First come named turns, each shown by rows before and after it. For each pair of rows after them, which turns, in which order, take the first row to the second? The first pair is done for you.
turn loduf:
 11  -3   5   6   1  -5   3   0 -13   6   0 -10  -2   1   5  -8  -1  -9  -1   2  ->    3   9   3   5  -2   0  -3  12 -15   2   3   1   2  -1   4 -12  -3  -5   0  -5
  7  -9  22   9  12  -1   2  -4 -13  -2   9   0   9  -7   5 -11   4   1  -5  10  ->   -2   7  18   3   8   3  -3  10 -11  -6  10  11  14  -9   3 -15   3   5  -5   1
 10  -5   3   9   4   3   3  -3  -5   8   4 -11  -2   1   6  -7   3  -1  -4   7  ->    6   7   1   9   1   5  -3   9  -8   7   6  -2   1  -4   5 -13   2   0  -3   0
-4  4 -3  1  3 -3 -4 -2 -2  0  2 10  5  5  2 -4 -3  0 -3  0  ->  -3  3 -7 -3  3 -1 -6 -3  1 -2 -1 10  4  6  1  1  0  1 -3  0
turn figo:
 2 -1 -1  2  1 -5  3 11 -4  2  6 10  5 -4  0 -6 -4  0 -5  2  ->   2  0 -1  0 -5  5  7 14 -4  4  3  7  1  0  0 -7 -2 -2 -6 -2
  9 -13   3  -9   3  -3   1 -12   2  -2  -9 -10 -10  14  -3  15   0   3  -6   6  ->    9 -11  -1  -1  10 -15   0 -20   6  -4  -1   0   3   1   0  10  -4  -1  -7  12
 -6  13  -4  13 -11   1  11  33  10  -5   4  28  -3  -7 -10  -6  -2   8   4 -12  ->   -4  11   1   7 -14   4   8  37   5  -4  -2  20 -13   5 -12   4   1  12   5 -16
turn gada:
 5 -5 -1 -1 -1  6 -3 -2  7 -1 -9 -1  1 11 -2 10  1  7  6  0  ->   5 -4  2  7  5 -5 -6 -7  8  0 -2  6 10  2  0  4 -3  4  3  6
 -3 -18 -14  -8   4  -5   2 -19  17  -8  -5   0  -8   5  -2  20  -2   4  -3   4  ->    0 -12 -14   1   8 -11   8 -24  17  -4   5   8   6 -10  -2   2  -5  -6  -3  12
-10   7 -21   3   4  -4   6 -16  16  -3   5  18  20 -24  -5 -16   1  -8   2   6  ->  -15   5 -27 -13  -8  25  10  -3  15  -4 -12   3  -5   1 -12   1  11   5   6  -9
 -8   7  16  -8 -10  26  -3  32 -15   5  -7 -16 -19  18  -9   3   3  12  -1 -25  ->    0  -2  31   5  12 -26 -33  11 -19   4   7  -6   0   9   1  20 -11  11  -5  -5
turn nesig:
  7   7  -4   9  -1  -3  -2   4 -12   7   7  11  11  -3   3 -12  -4  -6  -4  -5  ->   11  -6   3   6  -2  -4  -9   3 -16  11   0  -1   0  13   4   7  -2  -2  -4  -5
 -5  13 -16  -5  -8  16   7   8   8  -5  -1  13   2  -8 -10  -7   2  -1   1  -7  ->   -4  13  -2  -4  -2  -8 -21  13   0  -7   2  15   4   0  -3   9  -6   9   1  -9
 -3   5   8 -11  -7  -1 -25  17  -5  -6  -3  -6 -11  17   3  19   0  17   3 -17  ->   -5   7 -13 -10 -16  32  15  11   7  -4  -7  -9 -11   3  -7  -6   9   5   1 -15
  2  -2   2   0  -2  16   9   3  -1  13   3  -4   1  -5  -4 -10   5  -4  -2   8  ->  -1  6  6  3  5 -2 -8  9 -4 10 11  8 11 -8  1 -8 -3  0 -1  7
Pairs:
Between the rows of a pair lie 2 to 3 turns.
 -3   2   7  -2 -19  18 -12  12  -4   6   0  -5 -23  13   4  12  10   4   8 -13  ->   -6  15   4  14  -7  -2 -10   7  -2   5  20  19   8 -18   7 -17   0  -7   5  -1 -> gada, loduf, gada
 -5   9  -9 -12 -15  24  10   2   1  -5 -11   0   0  17  -4  32   0   9   2  -2  ->   10  -8  10   8   3 -13   6 -23  -6   4   2  -3  14   6   5  27  -7  -3  -1  22 -> loduf, gada
  2  -4   6   3 -12  30  20   4  -8   7 -11 -22 -12   5   1 -13  10 -11   4  -1  ->   -7  16   6   4 -14  25   6  24 -12   4  -1  -7  -3  -5   3 -24   2  -8   6 -10 -> nesig, figo
 25 -10  17  23  -1  -4  21   8 -22  24   4 -16   6  -9   6 -28  -4 -27   3  18  ->   12  13  24  19  -5 -12 -15  38 -33  17   7  -1  11   0  11 -18 -11 -11   5  -2 -> loduf, nesig, gada
  1  -6  -3  -3   5   4   4  -5   0   0  -5  -6 -13  -3  -1  -2   3 -11   3   1  ->   -4  -4  -2  -7   6  -3 -11  -3  -1  -4  -5   0 -13   2  -1   9   1  -1   4  -3 -> nesig, gada, gada
  6   4  24   7  -7  -5 -20  26 -21  16   1  -8  -6  16   7   1  -7   3  -4  -9  ->   -2   8   0  -2 -18  29  11  25  -6  15  -6  -7 -10  10  -1 -16   2  -2  -3 -12 -> nesig, loduf
 -6   2   6  -6   1 -10 -31   5   1 -17  -8   2  -9  19   3  37   5  19  -7 -10  ->   11 -17  -1   5  -6  26  24 -16   6   2 -16 -23 -21  10  -5   4  20  -8  -7   5 -> nesig, loduf
  6   4  13  -3   1  -7 -10  10  -3  -2  -5  -3  -1   2   1   0   4   2   7  -8  ->    7   5   5   0  -3   5   7   7   2   0  -3  -5   1  -4  -3 -17   8  -6   6  -3 -> gada, nesig, nesig
 14   7  24   8   8 -13 -10  13 -12   6   5   3   5  -1  15 -11 -14  -1   4   2  ->   21  -9  28   6   6  -4   1   4 -10  10  -2 -13 -10   9  12  -2  -5  -4   3   6 -> nesig, gada
 16 -12   1 -14  16  -9 -16   5 -10  -8  -9  -3 -30  14  -1  19  -3  18   0  -7  ->   13  -8  -6 -16   6  14  -2  12  -9  -7 -12  -4 -36  15  -5   8   3  19   0 -10 -> gada, gada, gada
  1  -9   0  -9  -9   6  -8   1  12  -2  -8  -4 -22  19   0  20   0   5   1 -15  ->   12  -5   4  11  -6  10  18  -3   5  12   7  -2  -4  -9   3 -25  -2 -20   0  -2 -> loduf, gada, gada
  4   0  -2   8  -3  26  30  -2   1   9  -3 -10 -12  -7  -2 -20   5 -14  -8   3  ->   10 -12  14  14  16 -25  -5 -18  -3   6   4  -6  -1  -3   8  12  -8  -6 -12  15 -> gada, gada
 16  -7  21  -9  -4   1   7  12 -18  11   0 -17 -20  16   3   8   1  -5   1   2  ->   16  -2  20   1   8 -18   9   0 -15  10  16   0   3  -7   7 -11  -6 -15  -3  15 -> gada, figo
-15   9 -21 -18 -10  25   6   0  11   6 -13  14  -3  -1  -9 -13   6  -8   4  -9  ->  -11  -6 -23 -14   1   5  10 -27  20   4 -12  13   2  -6  -6  -3   5 -11  -1   7 -> loduf, gada, nesig
  5 -13  -6   4   3   1  16 -24   7   2   3  -4   6  -8   0  -6   3 -10  -2  19  ->    1   2   3   7   8 -19  -9  -8  -2   0  13  10  18 -11   7  -5  -7  -4  -2  13 -> nesig, loduf
 -6  -6  -9   2 -21  33  27  14  -1   0  -8  -5 -16   5  -9 -18  14  -5   1  -2  ->    0 -35  -7   0  -4  -5  15 -23   9  -4 -12 -10 -16  14  -7  19  11   0  -2  16 -> gada, figo, nesig
  2   6  -7   0   3  -6  -4  -9  -5  -4   1  13   2 -17   8 -11  -3 -17 -10   1  ->    8   3  -1   4   1  -3  -1  -7 -10   1   0   7  -1 -16  10 -12  -1 -21  -9   2 -> nesig, gada
 -6   0  -4  -6  -7  -5 -14  11   4  -8  -2   8  -5   7  -9  13   4  15   8 -16  ->   -3 -11  -7  -7  -8   1  -3  -2   6  -5  -7  -2 -13  10 -14  17   8  14   6 -11 -> figo, nesig
 -3  17  -4  11   1 -14   0  -2  -1  12  14  14  13 -15   3 -23   4  -3   4   3  ->   -2  -7 -18   1   3 -11  10 -30  13   4   3   3   2  -7  -4   1  10   1   1  11 -> loduf, loduf, loduf
 12 -14  13  -4 -10  20   7   0  -4  13  15 -11 -19  13  -9  -4   6  -7   6  -7  ->    7   3  17  -2 -11  17  -6  15 -12  12  22   0 -12   8  -7 -10   0  -3   9 -16 -> loduf, nesig, figo
 18 -16  25  19   3 -18  -8  -3 -13  13  -5 -19 -10   3   8  11  -9  -9  -8   8  ->   17  -5  27  15 -10   2  -5  18 -19  14  -7 -21 -17   8   7   1  -6 -10  -4  -4 -> loduf, figo, nesig
  4  15   9   6  -8   8   4  14 -14   7   7  -1   5  -6   7 -23  -2  -8   3  -2  ->    4  15  10   3 -11  12   4  19 -17   7   3  -5  -3   0   4 -16  -1  -5   4  -3 -> figo, nesig
 12 -11  32   4 -11  -3 -10   4 -21   7   1 -14 -14  10   7  12  -8   1   6  -1  ->    6 -10  28  -1  -9  -6 -18   5 -18   1  -2 -10 -16  13   6  21  -7   7   5  -5 -> loduf, nesig, gada
 -7  -5  -6 -10  11  -8  -9  -9   8  -5  -6  10  -4  12  -1  17  -1  20  -5  -4  ->  -10  -2 -19  -7  10   0   7 -13  16  -6  -4  16   2   0  -5   2   0  15  -3   1 -> nesig, figo, nesig
-11  11  -8   8  -9  10  19   7   7  -4  -2  -5   9 -16   5 -17   7  -7   8 -18  ->   -1  -8  -5  10  -3   6  28 -12   9   1  -6 -19   2 -11   7  -9  11 -13   7  -8 -> loduf, loduf, loduf
